The rows of Y fall into several groups, which share some directions, and each row is roughly a mix of its group's hidden directions, except some rows that fit no group.
Y:
0: -17.4  31.8  18.5   6.8 -18.5 -11.1  -4.5 -24.2 -13.3  13.2
1: -20.8 -17.8  -6.5  29.3 -31.4  -8.3 -14.7 -12.7  -3.3   5.7
2: -34.1   2.2  12.5 -18.0 -12.9 -18.1   9.7  20.5  21.7  -0.6
3: -16.8 -20.2   4.0 -28.7  -5.0  -0.3   3.8  27.7 -28.1   2.0
4: -37.2 -21.3  25.1  -5.2  19.6  -2.8  12.0   0.6  -9.4   1.3
5:  21.6 -14.0 -21.9 -19.1  16.1  -1.3 -15.0  25.0  -3.7 -22.2
6:  10.5  10.8   6.6  23.4 -20.1  26.9  28.9  -8.4  -2.8 -16.3
7:  -0.1   2.7   6.9  -8.2  -7.5 -29.7  30.1 -26.2 -19.5  -9.7
8:  -6.5  23.9  28.5  -2.5   1.5  11.5  27.1  20.4  -1.3  20.2
9: -13.1 -24.1  -2.5 -26.6  -6.9 -18.1 -16.2  21.3 -21.0 -11.3
10:   6.6  14.0  -1.2   4.0  -0.3  19.9   2.3  30.4  30.1  25.2
11: -22.7  15.4  -7.4 -17.0  16.2  19.8 -36.1  -1.2   6.8   5.0
12:  24.8  29.3  14.8  30.8  16.1   9.0  -2.7  -8.9   7.5  -0.2
13:  17.5   9.2  -8.3   4.7  -6.5  16.9 -47.4   4.4   3.8  -6.1
14:   9.6  12.3  -5.8 -10.0 -12.9 -25.0  20.9 -32.6 -17.9 -11.7
15:   8.7  10.2 -22.5  -4.5  -4.6 -29.0  39.0   4.5   4.1   1.2
16: -25.9  14.1   1.9  -2.8 -15.6 -23.5 -29.9 -10.7  -7.3  19.7
17:  -9.9  33.0   7.7 -25.1  -6.1  -9.2 -21.5   1.4 -25.2   5.2
18:  11.3 -32.6   6.9   2.5  10.1   8.1  12.6   5.1 -33.7 -19.8
19:  10.8   2.5 -10.3  36.8  12.4   9.8  -8.3 -22.7  20.4 -16.9
20:  34.4   9.7 -24.2   8.3 -19.3 -15.9  23.1  -1.4   3.5  -4.5
21: -18.8 -28.7   0.5   3.9  11.6  19.6   1.6  24.3 -21.0 -19.5
22:   9.2   0.1  26.6   9.3  25.0  -8.8  29.2 -25.2  -7.4   1.0
23: -22.1 -29.7 -30.0   3.5  19.7   2.1  19.6  -2.3  -2.3  -7.2
24:   8.1 -28.5  14.2   0.2  13.8   0.7  10.5  -0.3 -38.9 -15.1
25:  26.0   4.3 -26.1   2.2 -15.3 -21.2  -0.5 -18.9 -14.9 -21.9
26:  -0.5  -9.5  19.0  26.5 -13.2   6.7  19.5 -19.2 -29.6 -11.3
27:  34.5 -10.8  18.1  25.5 -20.6  14.8  -8.9  10.5   3.6   0.7
28:  -0.3  28.7  14.2  13.4  -2.8 -25.7  -5.7 -31.7 -14.7  -1.0
29:   0.6 -19.1  -5.4  30.2  20.9  26.6  -3.5   2.8 -10.9 -23.1
30:  37.4  23.9 -12.8   3.7 -24.1   6.1 -10.3 -15.6   2.7  -1.1
31: -22.3  23.7  -4.0 -14.1 -12.8 -13.5 -27.5   1.5  13.0  24.1
32: -16.6   6.7  15.3 -18.7  23.5 -24.0  -7.1  -8.8   9.4  29.6
33: -25.2   4.7  -7.9 -19.3  14.1  -6.2 -28.6 -20.7 -17.3 -15.8
34:   9.5 -12.5 -16.2  31.2  12.1   5.2 -18.6 -18.6  10.7 -25.7
35:  -0.6 -15.6 -13.9 -18.5 -11.6  12.7 -18.7  28.9 -25.8 -14.3
36:  -5.2 -38.4 -17.2  -6.1   4.1   8.6 -13.5   5.9 -25.4 -18.4
37:  -6.4  -7.6 -22.5  29.1 -24.7  -8.6 -17.0  -8.0  25.1   1.6
38:  16.7 -16.3  -2.5  18.8  -5.2  29.2  30.7   4.8   3.8 -18.9
39:  25.1   1.6 -10.7 -10.3 -12.1 -23.1  15.1  -4.1 -25.9 -26.0
40:  16.4  27.5 -10.4 -13.2 -13.1 -15.9 -23.2 -22.4 -12.7 -13.9
41:   4.7   5.3  12.7  16.7  11.6 -20.8 -32.0   9.4   4.1 -30.7
42:  15.2  -0.2  -5.8  10.4   3.5 -25.1 -36.6 -10.8   6.8 -24.6
43: -10.1  11.6 -23.1  -5.8 -28.5  14.5 -19.7  19.4  22.4   5.9
44:  -2.5  -5.0  -1.3 -10.3 -21.5  22.4  -6.9  19.6 -36.6 -15.8
45: -27.0 -24.4  -3.5 -30.3 -12.6 -14.2  -2.8  20.3  -7.9  -5.4
46:  19.3  -2.5  -8.9  16.4  -3.3  14.8 -25.2  35.0  17.5   1.9
47:  16.5  16.0 -18.0  -5.7 -10.4 -34.1  30.9   1.4  -0.7  -3.9
48:  32.9  12.5   8.8  -6.2   8.2   6.6  -6.2   2.5 -37.1  15.2
49: -25.8 -21.1 -22.3  -7.3  18.9 -17.2   9.0 -11.5 -16.5 -18.0
50:  -3.1 -24.5   0.3   3.9   0.6 -32.4  20.1  -9.4 -22.9 -20.8
51:  -2.3   8.7   1.6  13.9  -0.1 -28.1 -24.0  -7.9  30.1 -22.8
52: -28.8  10.5  28.0 -12.0 -10.2   1.9   1.7  -6.3 -24.1  23.1
53:   1.1 -12.3 -32.4  10.3   8.7  35.9 -15.6   2.2  13.8   3.1
54:   5.1 -26.3  18.8   7.0   9.2   3.3  17.0  -5.2 -38.0 -12.5
55:   9.6 -14.2 -28.9   3.1 -17.2  22.1  -5.0  25.6  17.6 -14.5
56: -20.3  14.3  20.0 -24.4 -11.5  -8.0  21.4  21.8   4.5  19.1
57: -29.0 -20.2  35.5  -2.1  13.2 -13.5   3.2   9.8 -12.0  -2.6
58:   9.7  -8.7 -19.4 -30.9 -18.1 -25.7 -17.4 -13.5  -8.8   8.5
59:  17.6  38.9   0.4 -11.5 -11.2 -17.6 -17.0  17.6  10.4   5.3
60:  17.8   9.3  -8.1 -31.4 -17.3 -15.3  -1.2 -12.0 -13.5  28.4
61:  -1.3  44.3  14.9  -9.8   7.0  -4.4   9.7 -14.3  14.9  15.8
62:  -1.6   7.3  12.9   1.7   6.3 -31.9 -17.0 -21.4 -32.9  -3.2
63:  38.2   9.4 -10.2  11.8 -22.9 -17.2  19.1   9.9   6.6  -1.2
64: -12.4   0.2 -10.6  24.7   0.4  -0.8   1.4 -19.0  40.9 -14.4
65:  -3.3  25.3  26.7  -6.1  -3.1 -31.8 -14.2  18.2  11.6  -6.2
66: -28.2  -5.6  18.8  -2.6  18.0  24.0  -5.9  19.7  15.3  19.5
67:  26.1  24.5  15.9 -17.4  -2.6 -20.4 -14.6   4.7 -20.3  14.8
68: -14.3   7.2 -38.7 -11.4  16.3  10.5 -28.5  -1.8   4.0  -5.9
69:  18.1  20.5   4.3  21.3   4.3 -24.1   0.8 -30.6  -9.8 -16.5
70:  38.6  13.5  -3.0  15.6  10.2  -3.6 -24.7 -18.6 -10.8  -3.4
71:  33.0   4.0 -22.1   7.3 -19.7 -19.9  14.3 -13.6  -9.3 -14.8
72:  -1.4  -5.1 -21.2 -18.2 -18.3  22.1 -16.3  34.0  -2.3  -8.3
73:  16.0  18.3 -47.8  -2.7  -1.3   1.0  -5.8   4.4  13.6  -1.2
74: -22.5   6.4  28.8  -1.9   8.8 -19.1   2.4 -21.6  -9.6  27.2
75:  29.9   3.3   2.2  21.6  17.4   0.1 -28.3  -5.3 -16.9 -18.3
76:  14.6 -31.7 -11.7  18.1  -6.3   5.0 -10.3 -16.7 -19.0 -25.2
77:   8.8 -20.6 -20.6 -16.7  -0.4   8.7 -18.4  30.5 -15.4 -18.4
78: -17.3 -33.9  -2.1   7.6  10.5  17.7  -1.3 -27.7 -16.4 -12.4
79: -13.7 -22.5   6.7  26.6   4.2 -20.8   2.7 -23.2  18.1  18.6
80: -37.9  -9.8   3.7 -19.6 -15.0 -12.7  12.9  17.3  18.5  -0.3
81:  -7.8  -9.9 -37.8 -28.7 -20.7  -4.2   0.7   6.2 -14.6   4.1

Here is one row of each group, with its name. Which group are the others in?
-21.7  -7.9 -13.6 -27.4 -22.6  -7.2  20.0  -6.5  15.9  19.9 => <56>
 15.2   8.2  20.7 -23.0  32.1   5.2  23.3   2.2 -15.7  -4.5 => <102>
 16.3 -11.6   0.8  21.0  -2.8  23.9 -21.5  30.4  17.0   5.0 => <105>

-23.7 -15.7  -8.8  20.4   6.0  28.2  24.6  -2.0  18.5  -6.3 => <56>
-12.6   1.9  31.6  -7.8   3.4 -35.6  15.1  18.8  -6.8   0.7 => <105>
  4.1  41.7  -4.1 -18.2 -19.2  18.8  -5.6  12.2  -7.6  -8.1 => <102>
  7.8  18.9  -6.3  -5.3  -0.7   5.7 -47.7  16.1   7.7  -3.4 => <105>
 19.2  -0.9   1.9  13.0 -16.2  29.4  25.8 -22.8   8.1  14.4 => <105>
-14.2  14.8  20.2 -33.4  16.0  -9.0  -8.8   4.8 -20.5  18.1 => <102>
